In the rows, zero is written as 128.
A state moves one step at a time under one of 7 hidden systems, and each row is a state written as 20 numbers. Each run below is a few steps of one system.
k_863, path 1, 10 rows:
[[140 114  72  74 157 105  95 171  94 115 117 146 135 107 121 120  84 159
   99  86]
 [139 107  74  61 100  97 134 151 131 144 105 169 150 126  84 164 119 151
  150 106]
 [129 152 116  96  79 103 164 128 161 152 106 158 161 149 107 161 150 164
  186 165]
 [126 166 145 137 111 153 154 117 160 158 140 110 145 165 143 117 127 165
  185 199]
 [109 133 143 150 136 208 130 128 140 146 169  91 121 138 132  76  93 123
  156 169]
 [ 79  87 150 135 122 200 131 141 120 131 141 121 107  99 121  80  96  83
  101 110]
 [ 57  77 158 130 101 123 135 153 109 110 107 149 130 111 133 120 134 106
   63  93]
 [ 83  99 127 140 124  55 121 147 117 128 111 122 162 148 165 153 151 153
   77 100]
 [141 103  79 142 141  46  96 126 137 154 141  93 166 176 145 150 136 147
  131 125]
 [172 113  68 138 127  91  91  91 164 158 138 124 123 156 107 112 126  97
  175 145]]
k_771, path 2:
[[179 113 178 172 159 151 137 105  98 127 109 104 111 172 161 118 143 128
  155  83]
 [133 166 172 136 139 137  52 100 133  99 132 121 106  71 133 129 150  97
   98 104]
 [173 110 113  91 151 124 166 112 117 141 117 140  73  96 142 162 116 107
   60 116]
 [127 143  96 135 154 107 134 175 119  62 145 172 123 151  84 150 168 110
   96 112]
 [133 137 121 129 147 132 166 149  96 135 105 120 145 111 138 191 158 155
  185  64]
 [177 149 184 135 110 126 102  91 106  90 149 100 162 137  84 178 132 127
  149 137]
 [147 179 105 126 134 131 147  88 139 137 140 113 104  40 134 159 121 104
  140 174]
 [176 130 100 146 165 139 183 128  86  82 145 139 105 149 107 100  87 110
  120 168]
 [ 85 154 104 141 146 141 122 170  85  75 117 142 143  67 126  92 121 135
  161  93]
 [147  91 167  92 103 122 144 119  64 120  98 113 166 114 124 148  72 167
  119 103]]
k_641, path 3, 10 rows:
[[122 142 131 143 159 210 124 128 128 147 161  87  99  69 129 135 122  91
  160 103]
 [133  80 185 135 117 151 137 117  80  93 140 112 131 119 105 158 112  90
   76  91]
 [ 75 155 106 148 134  85 135 154 108  91 151 110 156  66 138 179 143 124
   90 131]
 [174 125 101 144 172  87 179 143  75 104 126 111 148 175 146 156 114 164
  129 125]
 [149 160  90 161 134 109  88 121 128 100 165 105 158 144  88 118 121 120
  202 155]
 [166 104 122 126  98 123 155  74  98 136  83 133 125  91 114 113  94 104
  198 120]
 [111 156 156 118  95 121 112 119 112  61 103 180 129  96  98  70 106 121
  113 166]
 [114 161 111  81 156 165 151 170 103 131 103 144 119  76 157 108  94 183
  131 117]
 [147 118 152  79 131 179 107 167 118 119 164 122 155 180  83 136  93 163
  110 129]
 [ 87 111 104  94  88 144 135 140 152 177 158 100 163  94  95 191 121 126
  155 133]]
k_450, path 4 (10 x 20):
[[104 147 125 138  93  99  86  96 163 144 117 124 143 133 147  57 105 148
  161 189]
 [115 118  81 103 129 125  95 128 153 164 117 135 106 119 149  46  77 138
  118 162]
 [101  99  85  75 116 147  99 177 151 149 127 165 128 159  99  78 102 145
  113 124]
 [ 75  96 125  82 100 148 151 180 148 175  99 161 138 152 137 132 140 168
  125  95]
 [105 112 168 106 104 131 153 146 158 177 122 118 152 197 155 156 149 181
  104 145]
 [107 139 140 156 144 142 136 130 183 184 158  92 117 176 179 141 167 141
  115 156]
 [143 101 143 173 158 165 115 118 162 162 152 106  90 196 149  87 148  95
  122 124]
 [101 112 158 165 137 146  78 131 152 119 123 145  98 153 135  76 171  87
  113  83]
 [122 101 169 132 138 101  95 128 115 114  86 151 102 132 168 103 149 124
   61  72]
 [133 133 125 106 150  71  87 141 137 114 124 136 125 136 149 162 162 144
   44  98]]
k_771, path 5:
[[135 171 178 143 170 142 134 118 119 119 123 108  92 101 194 133 144 146
   73 134]
 [150 119 112 127 186 131  97 149 106 106 170  98 109 121 134 145 113 111
   45 100]
 [116  83  80 124 139 125 134 154 112 125 137 142 120  94  88 170 140  75
  120  59]
 [136 103 145 143  94  93 176 115 103 101  95 160 145 140  98 180 171 102
  153  94]
 [152 192 156 158 124  79 134  96 123 101 110 120 152 115 151 172 173 151
  161 149]
 [204 174 110 130 176 118 111  97 113 122 151  83 116 115 146 140 106 148
  145 154]
 [166 146  85 113 161 162  96 130 113 103 153 134  98  87  81  98  90  92
  143 124]
 [125 116 128  97 112 166 179 143  88  97  88 181 107  87  92 113 100 113
  140 106]
 [ 98 152 170 110 102 117 166 158  89  70 102 158 165 120 119 146 128 171
  105 143]
 [111 156 118 111 135 100 137 148 109 131 153  77 180 111 151 185 108 189
  120 156]]
k_814, path 6:
[[147 219 164 138 143 107  93 123 134  77 136 128 138 116 139 144 166 158
  125 154]
 [198 140 121 103 179 151 119 111 114 168 128  84 104 114 167 136  96 157
  133 107]
 [159 105 116 107 125 164  87 121 124 116 170 118 118 111  52 152 113  71
  127 104]
 [ 96 129 136 138 112 156 198 123 113 120 104 154 102  56 124 158 148  93
  153 107]
 [140 159 179 128 123 107 168 132  85  59 127 140 155 144 118 162 132 160
   92 161]
 [130 164 111 143 162 122 114 133 107 139 158  54 162  95 167 157 103 171
  150 138]
 [178  69  98 123 126 117 133  90 107 153 156  90 129 141 100 136  68  92
  126 141]
 [ 83 130  91 163 104 121 135 115 128  95 137 149 124  69  89 109 131  61
  161 143]
 [135 138 143 132 117 105 197 124  81  84  71 171 125 123 152  90 111 157
  133 148]
 [121 173 135 109 132 114  69 152 105  91 144 106 177 125 125 107  90 193
  131 149]]
k_140, path 7 (10 x 20):
[[140  81 101 159 160 118  93 115  98 126 159  82 120 119 138  90  78  90
   94 117]
 [112  86  68 130 120  79 120 121 117 113 129 149 121  84  92 136 122  65
  103  99]
 [126 127 115 117 107  59 133 139 126  93  81 193 134 137 101 148 175 126
  123  98]
 [161 177 131 104 146  91  96 143 135 120  92 147 145 163 153 128 164 195
  158 109]
 [190 164 110  81 157 155  86 126 157 167 138 112 114 146 134 112 103 173
  150 145]
 [130 147 111  89 122 199 126 123 172 160 163 134  93  91  92 120 107 100
  135 163]
 [ 88 130 176 122  99 196 187 131 140 124 119 162 102  94 108 145 148  97
  119 133]
 [ 89 124 212 161 121 161 157 147  98 103 124 112 146 149 157 147 153 148
  106 108]
 [131 104 149 161 157 114 125 127  92 137 154  47 165 151 172 150 103 152
  103 121]
 [141  92  73 153 138  83 127 106 118 132 178  81 146 134 113 144  90  92
  111 160]]
k_734, path 8, 10 rows:
[[185 131 112 171 156 130 186 102 133 137 143 121 103 170 126 161 160  95
  164 142]
 [160 155 170 180 147 175  97 101 121  95 142 113 108 130 114 107 156  88
  180 106]
 [142 120 177 134 133 150 108  90  92 127  85 113  99  64 164 104 109 110
  130  80]
 [115 131 134 101 137 117 107 133 103  83 118 152 107  68 128 114 104 116
   41 118]
 [102 125  65 104 150  98 163 180 105 116 127 144 138  88 123 183 134 135
   97  93]
 [146 117 116 120 114 100 145 145 111 100 152 130 173 165  70 208 142 131
  141 117]
 [138 163 141 149  97 113 129  89 137 131 146  90 169 107 109 180 138 130
  197 162]
 [188 151 156 149 124 131 165  65 108 113 119 112 111 121 138 102  94 127
  152 196]
 [131 168 116 150 171 176 133 140 103  91 137 130  97  95 138  60  94 124
  142 144]
 [114  84 124 111 142 171 136 168  70 113 105 137 129 116 126  87  79 138
  128  73]]
k_641, path 9, 10 rows:
[[131 138 127 109 136 167 107 172 110  89 172 130 152 129  61 184 141 117
  131  91]
 [113 128 147 125  95 123 174 127 100 128 130 111 170 104 106 223 142 140
  166 116]
 [125 156 154 158 104  94 180 107 115  91 143 116 163 150 127 151 122 147
  125 208]
 [128 156  85 165 152 141 172 120 121 128 151 102 122 113 147  87  89 130
  165 195]
 [144  83 124 153 135 172 129 127  90 111 140 119 122 143 101  54  68  96
  155 123]
 [ 77 100 125 120  99 137  83 141  99 106 116 128 156  66 104  94  90 112
  141  87]
 [116 108 132  80 109  85 131 152  84 110  88 143 161 113 137 135  90 179
   85 108]
 [124 161  78  80 133  88 111 172 143 126 146 141 169 153 114 143 116 189
  118 164]
 [160 113  84  96 119 140 160 137 153 181 129 135 141 177 104 143 119 154
  191 146]
 [104 112 155 129  58 151 129 104 168 146 125 152 141 161  84 104 135 102
  181 164]]
k_140, path 10, 10 rows:
[[127 136 107  79 140 131  99 132 108 127 118 127 115  29 126 155 104 125
  104  85]
 [143 128 132  66 116 120 160 154 113  96 126 172 132 137  86 174 123 143
   63 139]
 [106 187 112 127 144 128 159 176 127 112 139 129 166 128 129 180 162 183
  161 131]
 [182 126 146 118 120 155 169 114 119 151 134 100 150 184 120 145 100 170
  184 158]
 [115 161 139 154 107 161 101  98 143 127 168  83 149 100 109 103 100 113
  178 190]
 [120 103 144 146 107 143 190  81 108 133 100 135  94  76 147  94  90  90
  118 161]
 [ 74 117 150 165 127 130 129 161  86  61 124 149 142 124 126  73 116 117
   95 123]
 [107  85 106 124 140  90 133 152  75 132  94 112 156 110 165 134 111 163
  131  62]
 [139  96  94  92 105  68  81 140 128 125 145 125 178 173  88 134  98 152
  107 141]
 [111 159  54 106 112  74 134 128 173 162 124 144 140 102 131 144 140 145
  162 168]]
k_734, path 11, 10 rows:
[[167 151 119 106 143 176 185 135 133 152 151 109 129 163 129 141  99 170
  158 184]
 [122 126 147 142 128 221 149 139 135 134 170 107 125 152  97  96  97 114
  161 157]
 [ 73  85 171 157 102 186 155 126 115 144 117 115 129 120 146  76 101 111
  144 123]
 [ 62  97 163 155 118 115 125 142 112 111 121 122 138 139 165  76 110 135
   61 140]
 [ 83 103  79 145 154  71 109 164 123 144 139 101 151 143 175 115 121 150
   83 116]
 [140  82  68 128 131  64  90 137 145 148 148 123 157 184 107 129 125 121
  124 119]
 [134 132  89 132  95  82  82 104 174 154 115 143 148 147  99 122 157 115
  199 136]
 [173 161 148 116 104 104 117  86 161 137  77 169 111 156 141  96 153 146
  173 145]
 [160 194 148  94 156 168 100 133 158 128 111 156  90 132 154  90 148 168
  132 135]
 [149 124 140  67 155 203 132 155 143 168 123 141  84 126 137 125 118 144
  103  94]]
k_863, path 12 (10 x 20):
[[ 88 102 158 159 112 189 164 114 133 173 141  83 128 114 149 107 104 114
  168 145]
 [ 73  90 177 167  94 154 119 123 109 102 148 106 146 124 115  89  95  91
   94 146]
 [ 58  96 115 154 132  94 130 138 110 121 117 125 123  95 174  94 117 106
   70 116]
 [115  76 105 143 142  66 110 154  95 105 118 137 150 176 136 109 128 131
   88  86]
 [126 116  69 120 123  50  66 130 144 153 106 133 151 131 136 129 144 142
  155  88]
 [189 114 106  95 105  77 104  87 159 161 105 149 125 179 116 114 123 139
  146 146]
 [142 184 111 111 119 136  93 120 195 137 127 166 106 150 110  93 157 133
  159 175]
 [148 147 156 110 149 204 149 137 164 164 120 152  77 166 151  91 141 145
  135 137]
 [103 143 188 113 129 218  96 164 144 128 155 127 120 142 108 133 151 129
  116  99]
 [ 93 104 171 111 123 171 142 133 145 169 139 101 114  94 150 181 142 116
   68 101]]
k_450, path 13:
[[139 144 175 154 116 125  66 117 145 137 117 111 155 183 146  89 148 160
  181 120]
 [115 122 151 126 117 127  64  86 165 179 115 101 104  92 173  93 116 117
  105 126]
 [136 105 113  98 136 127 109 128 154 127 140 159  82 145 115  93 111  96
   35 148]
 [101 134  84 108 161 135 141 197 135 115 117 184 102 136 124 127 169 134
  100  84]
 [148 110 168 101 134 132 131 158 103 133 100 130 151 177 136 169 153 178
  133  60]
 [121 146 179 128 106 122 103 103 161 167 144  84 146 125 147 207 173 143
  122 123]
 [174 133 146 153 147 138 161  73 150 156 150 105  76 135 154 150 140  87
   90 167]
 [148 163 124 173 172 159 119 138 136  77 160 151  87 148 104  94 163  78
  125 135]
 [132 127 152 151 158 155 102 137  78  88  92 135 111  98 140  95 132 119
  150  50]
 [127 114 173 104 102  95  73 117  93  92 118 114 162  92 113 157 114 136
   82  94]]
k_814, path 14, 10 rows:
[[105  68 123 107 124 131 165 147 116 151 153 107 137 150 134 137  77 134
   45 149]
 [ 57 104  69 163 133 103 135 178 133 122 171 115 157 135 119 138 143 106
  112 126]
 [115  79 111 172 115  73 176 122 111 144  94 132 152 185 155 111 139 134
  157 124]
 [109 145 140 160  97  66  61 105 151 113 121 124 165 159 135  83 143 134
  152 158]
 [144 131 107 113 129 102  97  93 161 177  88 135  97 112 182  65 111 146
  133 144]
 [150 133 101  79 133 131  72 144 159 118 122 183 100 146  88  76 120 117
  102 123]
 [ 96 139 116  90 133 179 133 176 144 152  95 174 108 114 131 118 155 147
  163  74]
 [133 116 190  82  92 162 140 153 142 135 118 152 146 185 105 166 153 165
  117 115]
 [ 91 160 160 130 126 163 122 141 177 171 163  92 136 130 151 180 172 146
  124 145]
 [162 101 137 154 159 143 167 112 150 163 160  99  94 189 145 155 145 102
   85 146]]

Which system made each run below?
path 15 (2 x 20):
[[135  62 103 145 133 172 183 140 102 128 133 141 106 147  86 129 123  71
  152  86]
 [ 85 126 180 162  80 111 143 133 112  80 102 159 165 140 106 133 166 122
  160 116]]

k_450
path 16, 2 rows:
[[ 94 122  49 111 141  78 171 181 125 130 138 139 157 134 131 157 122 155
  104 145]
 [132  93  77 142 123 108 168 148 124 152 127 125 168 183 113 142 134 141
  203 115]]

k_863
path 17 (2 x 20):
[[ 91 158  94 146 137  91 131 132 140 111  86 171  98  76 166  77 146 121
  123 131]
 [162 123 115 103 169 101 133 170  98  99  95 168 124 178 135 125 142 170
  100  77]]

k_734
path 18:
[[149 104 174 132 149 126 107 148 100 119 113 114 148 208 159 103 122 177
  106  95]
 [120 150  95 114 123 107  43 114 172 169 161  83 152  94 132 147 123 139
  136 137]]

k_641
path 19, 2 rows:
[[131 163 145 119 130 180 124 102 150 184 118  98 111  76 159 127 123 144
  188 135]
 [172 112 162  94 122 172 138 110 134 115 151 142  93 150  84 127  98  99
   73 165]]

k_814
path 20:
[[124  66 150 125 130 141  92 110 130 171 140  83 108 122 156 100  84 105
   64 109]
 [ 70  95  91 135 131  98 115 149 146 127 159 126 122 104 118 143 137  81
   52 118]]

k_140
path 21 (2 x 20):
[[104 102 127 162  94  79 103  67 139 139 137  99 133  84 130 116 113  75
  114 153]
 [141 118  69 140 134  70 150 110 124  98 115 170  99 123 123  79 111  93
   94 165]]

k_450
path 22:
[[148 104 116 153 165 139 152 167 117 140 148 106 144 215 133 154 156 146
  153  89]
 [139 112 166 146 109 150  52  97 148 150 162  78 154 147 107 133 131 104
  162 110]]

k_734
path 23:
[[108  67  66 148 165 136 164 158 117 162 131 118 105 127 148 128 126  96
  123  70]
 [119  73 130 132  90 107  90 135 140 122 143 141 157 172  69 150 157  91
  133  88]]

k_140
path 24, 2 rows:
[[130 147  89  77 142 127 169 168 113 126 134 135 141  87 112 206 124 159
  109 116]
 [153 131 104 122 127 129 175 142 114 127 161 108 166 158  88 207 131 143
  172 136]]

k_814
path 25, 2 rows:
[[156 120  97 126 162 125 186 127  91 136 145  92 127 133 159 117  62 158
  111 177]
 [103 135  73 146 131 144 102 164 141 118 188 111 165 146  72 126 122 111
  176 140]]

k_450
path 26 (2 x 20):
[[132 105  96 128 172 145 179 151 138 170 108 142  81 158 182  87 125 142
  114 114]
 [117 124 151 122 125 147  71 169 149 119 151 136 157 210 101 118 161 148
  132 104]]

k_450
path 27, 2 rows:
[[106 140 117  96 119 107 168 159 147 163  82 161 140 155 173 126 141 198
  131 136]
 [120 132 126 113 125 147 105 166 151 150 164 103 178 206 113 136 125 181
  162 146]]

k_863
path 28:
[[126 115 117  98 158 180  63 171 126 127 131 140 111 121 113  94 121 127
  116  58]
 [122 102 151  74 107 133  85 148 128 149 119 126 153 118 108 188 142 142
  112  55]]

k_641
path 29 (2 x 20):
[[102 126  83 124 128 131 125 148 154 179  93 145 129 130 154 101 150 151
  206  95]
 [153 112 171  98  79 134 107 112 162 133 108 166 134 202  92 106 140 139
  133 144]]

k_814
path 30 (2 x 20):
[[157 103 165 188 170 139 151 110  85 116 149  71 122 163 166 129 119 114
  102 116]
 [120 109 112 176 153 130  71 113 106 112 168  74 127  92 130 105 102  77
  118 109]]

k_734
path 31:
[[ 56 118 110 158 124  94 132 182 105  90 113 149 169 145 138 104 145 150
  138 103]
 [132 107 132 119 119  68  90 140 106 137 118  98 191 175 146 147 118 187
  133 112]]

k_734
path 32, 2 rows:
[[ 83  85 170 113 111 192 167 165 103 127 145 119 148 139 113 128  96 136
   96 124]
 [ 35  94 128 145 101 125 145 159 122 137 144 105 169  97 134 155 127 122
  107 120]]

k_863
path 33, 2 rows:
[[ 89 176 154 131 135 143 171 170 119  72 136 159 131 142 133 123 144 158
   79 175]
 [ 93 130 116 136 167 147 147 178  97 140 158  73 160 121 169 160 113 175
  116 107]]

k_771
path 34, 2 rows:
[[134 121 145 172 130 103 147 101  90 106 154  73 157 152 152 109  80 138
  117 184]
 [126 112  59 154 149 110 120 117 109 121 157  96 131  93 127  81  68 100
  141 158]]

k_641
path 35:
[[135 163 110 155 167 132 140 138 157 146 185  81 130 171 153 138 133 147
  113 188]
 [149  90 100 182 168 158 127 123 126 144 165  91 105 175 131  91 116  83
  151 117]]

k_814
path 36:
[[138 135 160 108 109 187 154 119 121 138 149 111 135  90  86 201 129 110
  164 107]
 [130 149 167 156 108 148 191  98 119  93 155 125 122 110  98 169 133  93
  115 188]]

k_771
path 37:
[[134 151 174 146 166 167  81 145 135 106 142 118 105 171 159  66 136 142
   97 125]
 [103 109 142  98 151 176  91 148 137 164 130 114  94  82 154 128 120 122
   77  72]]

k_771
path 38 (2 x 20):
[[144 110 129 131 168 138 133 112 126 149 124 117  69  88 163 162 147  86
   72  79]
 [145 120 137 137 154 127 112 154 122  82 159 143 115 160  91 171 166  94
   65  95]]

k_140
path 39, 2 rows:
[[114 130 144  85 120 135 142 144 155 156 148 120 131 161 147 130 102 175
   55 189]
 [ 68 128  80 149 153 161 178 175 152 160 171 112 129 139 145 129 130 128
  131 157]]

k_140
